In the rows, 128 means zero.
One turn or mirror swaps these rows in pairs. Which row does each one swap with?
The rows were stretched afterwards, more along some directions than others.
Z608: [148 147 101 121 116 122 158 145 129 150 146 126 114 160 144 135 139  92
 128 134 151 131 157 146 147 117 102 144 105 130 149 157]
Z740: [138 133 118 129 108 140 124 128 124 127 157 111 157 145 120 112  99 116
 167 144 138 131 118 128  95 125 143 139 143 120 128 116]
Z121: [149 138 112 117  75 103  94 143 119 153 162 119 107 162 139 122 134 125
 141  95 129 110 105 140 124  96 121 134 131 128 101 152]
Z379: [105 135 127 119 140 106 127 144 142 115 130  97 127 119 151 127 140 136
 141 100 113 101  84 108 119 129 100 123 126 129 112 132]
Z555: [136 117 145 117 139 117 116 136  87 120 148  97 133 143 131 122 147 120
 143 129 124 139 122 112 139 110 122 131 121 140 130 142]
Z924: [152 124 140 138 110 147 146 127 115 132 143  82 110 136 111 154 102  86
 147 114 151 134 105 109 145 105 132 140 111  92 120 148]
Z974: [127 158 121 130 144 111 117 129 101 120 146  98 111 149 146 125 151  99
 151 116 125 125 135 127 124 128 120 109 126 120 137 128]
Z563: [125 136 105 140  99 111 123 156 139 131 137 104 133 153 115 108 151 164
 117 123 145 124 122 162 115 116 158 130 126 112 145 132]
Z535: [161 128 151 139 177 100 115 133 114 119 128 132 121 115 147 123 138 117
 172 145 148  96 114  89 109  96 133 144 135 119 129 130]
Z772: [123 115 130 103  90  87 129 120 125 137 126 117 121 128 135 145 155 122
 144 116  95 137  99 161 120 129 103 125 137 152  97 163]
Z396: [148 135 116 115  82 103  94 140 120 148 157 118 104 157 136 123 132 129
 139  93 123 105 100 142 125  97 126 134 131 125  95 149]
Z550: [150 119 134 141 102 141 142 120 111 139 153  87 115 151 115 150 102  88
 149 120 138 138 105 112 143 105 137 146 113  86 113 156]
Z696: [163 121 148 133 172 100 115 132 113 122 132 133 121 123 138 121 139 119
 173 149 147  95 108  91 104 102 134 151 138 121 123 126]
Z935: [144 131 114 138 118 132 120 126 122 124 151 109 159 138 122 114 106 118
 167 148 146 136 123 127  94 124 145 140 154 126 130 118]
Z941: [144 146 103 108 138 133 121 123 127 126 118  99 132 152 134 141 147 128
 172 108 134 138  88 153 133  84 113 137 130  97 105 141]
Z317: [149 123 140 137 108 145 147 121 110 136 150  84 112 135 117 153 100  88
 144 113 140 135 105 110 151 104 129 139 116  91 115 158]
Z459: [142 151 132 126 100 112 126 129 114  83 128 117 133 145 131 121 151 110
 157 119 126 130  98 148 110  85 117 108 103 117 126 156]
Z5: [150 139  90 134 102 132 136 129 147 145 140 161 129 146 132 108 120 111
 167 136 135 159 120 144 109  78 128 143 123 129 140 146]
Z885: [156 155 147 124 104 110 123 123 103  82 132 108 126 131 133 129 147 100
 160 116 132 125 100 139 113  75 110 110 102 114 127 158]
Z783: [129 163 121 142 141 109 123 128 105 122 147 100 111 151 144 126 149  96
 150 118 130 132 143 125 127 130 126 109 123 121 144 126]
Z703: [149 133 118 116  79 107  90 141 119 148 164 116 113 163 134 120 134 132
 138 100 131 110 103 142 120  99 129 138 132 126  99 147]
Z322: [127 133 114 135 143 150 128 149 134 159 122 131 130 129 158 133 147 142
 107 127 135 157 136 148 185 117 111 102 150 117 112 146]
Z982: [150 132 116 117  80 107  92 143 122 150 162 119 111 166 134 121 136 131
 138  99 130 108 106 141 123  94 121 135 132 128 100 150]
Z662: [130 165 124 144 133 117 142 141 144 131 112 120 109 119 139 113 124 123
 151 138 132 116 108 143 128 103 119 149  93  93 104 136]
Z439: [125 114 134  96  93  90 128 123 121 137 124 115 118 129 130 146 155 116
 137 114  90 143 100 158 126 129 109 121 139 152  96 158]
Z663: [162 126 151 128 172  96 119 134 114 125 131 131 119 117 147 122 141 119
 168 149 147  96 112  91 108 101 135 146 137 124 131 130]
Z705: [135 134 117 133 117 135 128 129 124 127 150 110 162 134 125 115 109 120
 166 149 145 140 120 132  95 133 147 136 147 127 126 114]
Z381: [126 131 118 136 137 150 129 148 132 152 122 125 133 130 154 134 149 145
 103 128 142 160 133 146 176 123 112 102 154 122 117 139]
Z328: [152 167 121 163 129 121 129 113 146 141 122 138 112 150 134 102 126 135
 149 118 137 132 132 144 125 123 133  98 132 109 160 121]
Z463: [124 160 119 139 145 108 118 127 108 122 146 101 117 148 148 123 148 101
 152 116 126 130 136 133 123 128 125 111 122 124 141 127]
Z624: [125 118 125 104  92  91 137 122 125 140 124 117 114 133 137 154 157 110
 146 111  98 145 109 161 125 124  93 128 137 155  99 171]
Z454: [119 123 144 122 116 136 142 121 128 125 137 124 144 145 109 135 131 145
 120 146 120 150 121 146 140 122 143 152 118 123 106 125]
Z560: [107 115 135 121 116 131 147 128 138 128 131 124 141 146 110 129 142 156
 103 144 115 142 120 155 139 129 131 145 123 124 109 125]
Z789: [144 163 111 149 149 146 140 142 136 134 144 111 130 147 126 130 102 124
 163 122 167 136 158 112 128 119 156 135 102 126 173 107]
Z978: [149 149 140 121 106 115 130 131 118  83 121 113 121 134 127 128 152 107
 159 115 139 119 100 142 113  80 108 107 100 115 136 151]
Z299: [107 138 131 121 140 111 125 144 143 115 134  94 138 124 153 123 136 137
 132  99 117 106  86 108 118 129 101 121 124 127 111 128]
Z980: [152 135 117 115  81 102  87 140 118 144 159 119 111 158 142 118 141 129
 138  95 122 108 101 145 122  95 127 129 131 125  98 148]
Z280: [126 116 131  98  89  91 132 122 130 148 131 117 121 132 133 144 150 121
 144 116  99 140 104 158 114 133 103 125 139 155 101 156]
Z474: [142 148 100 102 132 136 122 128 128 128 113  95 133 150 137 136 151 134
 153 107 134 145  95 160 131  91 111 126 132  94 106 138]
Z243: [163 125 151 139 171  96 115 134 115 122 131 134 124 120 146 114 142 120
 164 149 147 100 110  92 105 100 137 146 134 116 124 127]
Z87: [151 128 117 113 119 129 128 157 155 137 122 138 101 144 148 116 157 131
 141 131 150 121 138 130 153  81 109 130 101 126 135 153]
Z415: [128 163 121 133 133 105 120 125 105 123 149 102 111 151 148 129 151  98
 152 112 128 132 139 130 123 130 123 112 122 122 143 130]
Z680: [144 165 114 149 148 143 138 139 146 128 137 113 126 148 128 124 103 127
 162 117 164 137 152 120 127 111 155 132  95 122 173 108]
Z411: [145 140  96 133  90 132 130 124 146 136 140 147 133 155 126 103 123 114
 166 129 128 156 111 143 110  79 127 141 117 122 140 143]
Z514: [167 125 149 132 165  97 114 130 110 122 130 133 122 128 137 119 147 120
 172 150 150  99 110  96 104  97 138 149 138 121 127 127]
Z281: [128 117 126 101  84  91 132 123 130 144 126 121 116 132 135 139 156 118
 136 108  99 138 109 160 122 130  92 122 133 154 104 162]
Z613: [114 144 130 111 139 114 125 145 140 115 129  91 129 123 152 127 135 134
 136  95 119 101  88 103 124 127 102 122 124 125 113 133]
Z400: [135 130 115 138 121 143 125 132 119 127 153 110 164 136 123 114 109 125
 156 148 150 139 131 131 100 131 146 138 147 120 131 111]
Z698: [107 142 132 117 141 109 130 143 142 115 132  91 132 118 151 126 132 139
 136 100 117 103  88 106 119 133 111 120 127 132 117 127]
Z267: [118 118 134 102  97  84 130 122 128 135 127 114 122 126 137 149 154 124
 138 115  96 134 109 158 123 133  96 126 140 159 105 159]
Z440: [132 133 106 136  93 111 123 159 136 134 140 104 132 160 113 105 150 158
 112 124 146 123 121 161 118 116 156 135 123 118 141 132]
Z73: [125 131 126 137 139 142 127 146 129 148 124 130 130 121 156 140 147 144
 104 129 134 156 132 148 178 118 119 102 153 121 113 146]
Z200: [159 133 152 133 175  94 115 135 112 120 126 129 116 115 146 121 142 122
 169 145 147  92 114  90 110  99 137 148 130 113 134 127]
Z292: [147 166 114 148 145 141 139 140 139 125 135 111 126 150 129 123 109 120
 164 122 163 133 152 109 125 114 146 130  97 124 178 108]
Z394: [156 168 123 162 128 120 127 112 142 136 123 138 113 155 124  99 129 132
 150 120 138 130 132 140 119 118 134 100 130 107 158 121]
Z518: [150 116 138 148 102 132 138 123 113 137 152  85 115 147 111 152 102  89
 140 115 142 139 101 114 144 110 132 141 122  92 112 153]
Z237: [139 120 144 117 134 117 127 136  84 126 146  95 129 152 126 122 143 118
 145 128 128 142 124 107 137 114 122 132 120 135 132 137]
Z422: [156 169 124 161 122 121 132 112 146 144 122 137 109 157 134 104 129 136
 147 117 142 132 137 141 125 124 129  99 129 107 163 122]
Z435: [148 130 113 118  83 110  93 143 126 151 160 121 114 159 138 118 135 133
 136 100 127 110 101 146 122  94 127 137 133 126  93 150]
Z883: [149 128 117 111 113 122 132 157 150 141 124 137  96 146 146 118 167 128
 143 130 144 116 141 126 151  90 103 127 104 129 138 157]
Z547: [151 129 114 119 112 129 135 157 158 139 118 134 103 151 139 111 158 140
 135 132 152 119 137 134 150  93 116 135 107 126 137 145]
Z39: [119 127 117 132 136 143 128 147 133 152 124 129 129 125 154 141 148 141
 102 125 134 154 128 148 182 114 106 109 151 121 109 146]
Z464: [138 131 113 131 115 139 131 130 124 132 151 110 160 139 123 117 110 115
 165 150 146 132 126 131 101 128 141 138 148 125 131 121]
Z610: [120 117 127 102  94  93 135 128 126 145 126 111 123 126 129 146 152 120
 138 116  97 139 107 159 121 136 107 123 140 159 105 158]
Z779: [149 156 128 123  82 133 160 131 125 129 157 116 116 160 137 116 112 119
 143  98 134 132 130 104 133 112 137 137 113 106 132 134]
Z387: [150 173 117 164 133 123 126 117 146 144 120 136 115 152 135 100 129 138
 149 116 136 134 135 144 132 121 135  94 128 104 159 123]
Z971: [148 148  99 124 111 128 161 144 133 152 152 122 118 168 146 133 137  88
 134 128 156 137 161 140 144 119 105 144 112 128 160 153]
Z356: [149 135 145 140 104 139 139 117 106 120 151  71 118 132 118 153 103  89
 144 106 139 138 100 113 142 102 135 134 110  86 115 150]
Z371: [141 159 107 146 150 146 146 143 145 137 136 113 127 153 131 128 110 126
 159 123 166 141 160 123 131 116 143 137 104 128 178 110]
Z801: [129 159 125 136 138 112 116 129 102 125 155  98 114 150 148 124 144  99
 146 116 123 127 137 125 124 134 126 112 123 120 136 126]
Z304: [111 137 133 121 144 112 122 140 140 112 127  91 130 119 150 127 136 133
 140  97 117 101  86 103 123 126 101 117 125 128 112 133]
Z229: [137 118 142 125 140 119 120 135  81 127 146  98 129 141 128 127 147 112
 149 123 125 140 123 103 144 109 122 130 121 141 129 146]
Z998: [129 160 126 132 138 109 119 128  99 122 149  95 112 156 141 128 153 102
 147 117 129 129 143 126 124 135 126 109 127 119 139 125]
Z218: [102 140 128 121 132 114 132 144 142 121 136  90 131 126 149 129 133 132
 136  98 116 108  90 107 122 135 101 126 124 129 114 131]
Z212: [146 156 130 131  93 136 154 127 122 126 162 118 119 153 139 119 115 118
 151  97 134 122 135 100 134 108 136 136 112 108 138 136]
Z842: [153 147  99 123 113 128 158 139 131 153 148 127 118 164 146 137 134  84
 139 130 157 138 158 140 147 116 100 144 112 134 152 160]
Z785: [153 123 120 108 119 133 132 157 149 142 120 132 105 150 141 124 163 125
 137 131 148 125 141 128 154  91 100 132 109 134 133 152]
Z8: [110 122 138 120 118 131 141 123 138 122 132 119 142 143 110 129 135 156
 116 143 119 140 116 150 138 128 136 143 115 121 107 123]
Z722: [146 149 137 130 103 107 126 129 115  80 128 116 131 147 129 121 156 106
 153 120 132 127 102 145 109  89 107 102 113 117 132 152]
Z989: [152 125 126 113 116 130 133 157 147 140 124 132 100 146 142 123 158 132
 135 134 147 116 139 118 153  92 111 134 107 123 134 149]
Z713: [142 164 113 156 142 144 140 143 147 129 135 111 129 148 125 118 105 129
 162 123 167 130 153 115 125 115 155 137  98 117 178 102]
Z507: [146 154 139 125 111 111 129 124 109  81 123 112 128 130 129 127 149 109
 157 113 130 127 100 144 117  82 120 102 108 116 134 154]
Z542: [143 146 102 104 140 137 117 130 134 121 110  94 139 142 132 134 144 130
 158 109 138 139  92 154 123  84 111 125 124  94 103 135]
Z768: [133 139  93 135  95 117 126 160 141 133 139 105 129 158 117 103 147 155
 115 123 147 122 123 161 115 108 153 130 121 107 145 133]
Z500: [138 132 113 136 117 139 127 124 119 126 155 109 160 141 124 118 105 116
 170 147 142 138 122 129  94 128 143 139 148 122 127 121]
Z546: [157 168 121 160 124 123 125 108 143 137 125 130 113 155 133 104 123 126
 155 113 138 132 129 138 127 119 129  92 129 106 161 128]
Z990: [126 166 123 151 132 119 141 135 137 130 119 114 109 131 133 115 129 128
 161 134 127 120  99 142 131 109 130 152 105  94 105 136]
Z811: [151 159 129 130  87 128 152 124 128 125 161 119 116 152 141 119 108 117
 149  94 132 128 131 108 131 106 145 139 112 108 140 135]
Z981: [138 131 114 142 113 138 119 123 122 118 150 100 161 148 115 113 104 124
 173 146 150 130 115 132  95 122 146 144 143 114 127 117]
Z310: [125 126 118 132 138 148 126 145 135 152 122 129 131 127 154 135 149 146
 103 127 134 157 128 151 178 121 111 101 157 124 110 142]
Z315: [133 170 123 146 125 119 142 135 138 135 116 118 107 131 136 111 125 131
 149 135 132 119 108 147 130 112 127 151 101  91 109 132]
Z556: [148 134  88 138  99 136 137 130 146 144 138 157 136 155 124 100 119 113
 155 138 135 155 117 146 111  84 127 145 126 129 139 141]

Z454 pairs with Z411
Z73 pairs with Z546
Z500 pairs with Z772
Z779 pairs with Z237
Z556 pairs with Z560

One turn or mirror swaps these rows in pairs. Which row does each one swap with?
The rows were stretched afterwards, more along some directions than others.
Z300: [144 102 201 118 144 126 138  89 122 137 146 125 104 145 149 123 127 139
 131]
Z909: [123  89 175 112 130 149 114 137 120 129 150 133 139 142 187 125 118 119
 111]
Z388: [156 109 169 107 123 127 102 143 126 136 154 143 160 142 160  89 124 116
  94]
Z68: [162  78 135 126 101 156  77 157 115 119 139 140 115 140 167 119 156 109
  78]
Z666: [156 106 127 117  95 135  71 166 122 120 137 155 142 146 169 120 140 106
  81]
Z177: [146 120 146 117 142 132 115 116 103 133 141 143 134 123 139 135 110 143
 120]
Z840: [144 132 157 124  97 151 104 138 102 108 117 129 127 158 171 105 146 116
 125]
Z639: [168 106 114 111 133 134  96 129 112 111 129 161 133 132 130  99 123 111
 126]
Z929: [139 152 165 115  94 151 103 133 108 110 124 130 121 152 171 111 131 113
 128]
Z892: [155 121 137  80 130 149 125 107 126 139 168 121 136 121 161 135 114 109
 110]
Z504: [154  96 159 129  80 126 117 114 106 143 130 127 126 141 131 104 151 127
  92]
Z331: [105 110 158  89 106 166 132 142 102 122 131 115 115 137 139 133 140 140
  92]
Z946: [159 117 150  68 106 145 118 114 109 131 161 119 107 114 155 139 126 132
  84]
Z530: [161  98 132 117 107 144  74 169 125 114 150 154 139 148 165 121 135 103
  77]
Z802: [128 130 162 133 109 126 103 125 122 110 115 125 143 154 159 116 137 109
 127]
Z187: [145 136 174 137 123 128 126 108  99 132 169 143 141 144 124 126 131 114
 125]
Z983: [175 104 122 115 141 142  83 134 117 105 141 162 117 136 140  97 115 121
 117]
Z101: [167 104 149 129 119 131  62 149 131 111 128 159 143 147 183 111 129 110
 104]
Z414: [162 102 131 112 138 139  91 124 120 113 141 157 128 125 129 110 132 118
 107]
Z917: [113 120 176 112 115 146 121 136  92 133 142 127 120 130 133 128 151 137
 103]
Z77: [170 125 191 117  88 125  97 145 112 143 153 137 131 140 177 105 144 125
  91]
Z259: [163 127 161  66 132 137 141 122 119 130 170 134 145 125 162 117 120  94
 109]
Z767: [140 112 141  69 121 144 142 126 125 131 158 128 174 150 160 124 116  84
  92]
Z312: [164 117 162  89 138 137 114 112 127 139 163 142 159 149 128 106 125 130
 118]
Z898: [128 129 191 102 102 120 134 137 119 135 159 129 126 136 120 143 140 134
 111]
Z398: [135 139 176 117 121 130 108 131 106 117 126 133 136 150 190 127 126 107
 134]
Z106: [113 122 160 109 118 162 115 146  98 129 146 125  98 147 135 105 147 145
 113]
Z653: [111 130 158  86 108 176 120 146 104 119 140 125 120 135 141 111 138 134
  99]
Z139: [130 139 157 113 111 147 120 142 106 119 143 125 125 163 165 119 142  97
 130]
Z50: [180 117 130 109 160 159  85 130 109 107 150 161 127 144 149  94 114 119
 124]
Z427: [138 137 185  86 122 121 118 136 138 119 146 135 128 146 181 135 104 127
 135]
Z906: [116 119 141  89 107 176 124 140 101 117 142 121 109 134 141 117 153 137
  88]
Z604: [168 105 183  97 101 132 117 141 100 133 140 122 170 146 163 125 131  99
 109]
Z456: [163 101 167 133  99 132 116 117 105 151 144 120 145 131 130 115 145 118
 118]
Z70: [113 108 158  94  87 148 134 140 132 125 143 111 141 143 124 117 147 140
  81]
Z575: [125 106 211 103 130 134 143 129 129 144 170 121 155 161 158 148 136 110
  93]
Z844: [142 141 147 102  95 130 127 108 139 110 138 118 126 148 148 117 126 128
 115]
Z854: [143  90 178 107  72 122 118 136 136 143 125 117 139 134 161 109 153 115
  86]
Z25: [112 117 158  91 120 171 124 140 109 114 150 129 106 147 135 116 133 139
  91]
Z198: [105 124 154 111 117 150 106 129 118 121 137 123 117 135 130 117 143 147
  92]
Z15: [166 127 147 109 103 114 116 115 129 133 163 136 136 130 151 114 135  93
  91]
Z45: [141  93 151 133  97 118 124 134 108 138 128 125 154 128 157 163 141  97
 102]
Z993: [160 165 156  71 123 124 132 106 136 130 168 139 153 137 140 111 108 111
 110]
Z64: [136 127 173 121 104 149 107 146 112 107 131 134 129 171 171 113 131 109
 114]
Z130: [135 140 163 116  96 143 119 132 103 113 123 124 128 156 160 130 133 117
 120]
Z795: [162  70 149 104  91 125 121 103 138 138 131 116 127 134 155 129 156  99
 110]

Z259 pairs with Z77
Z388 pairs with Z15
Z802 pairs with Z198
Z25 pairs with Z64

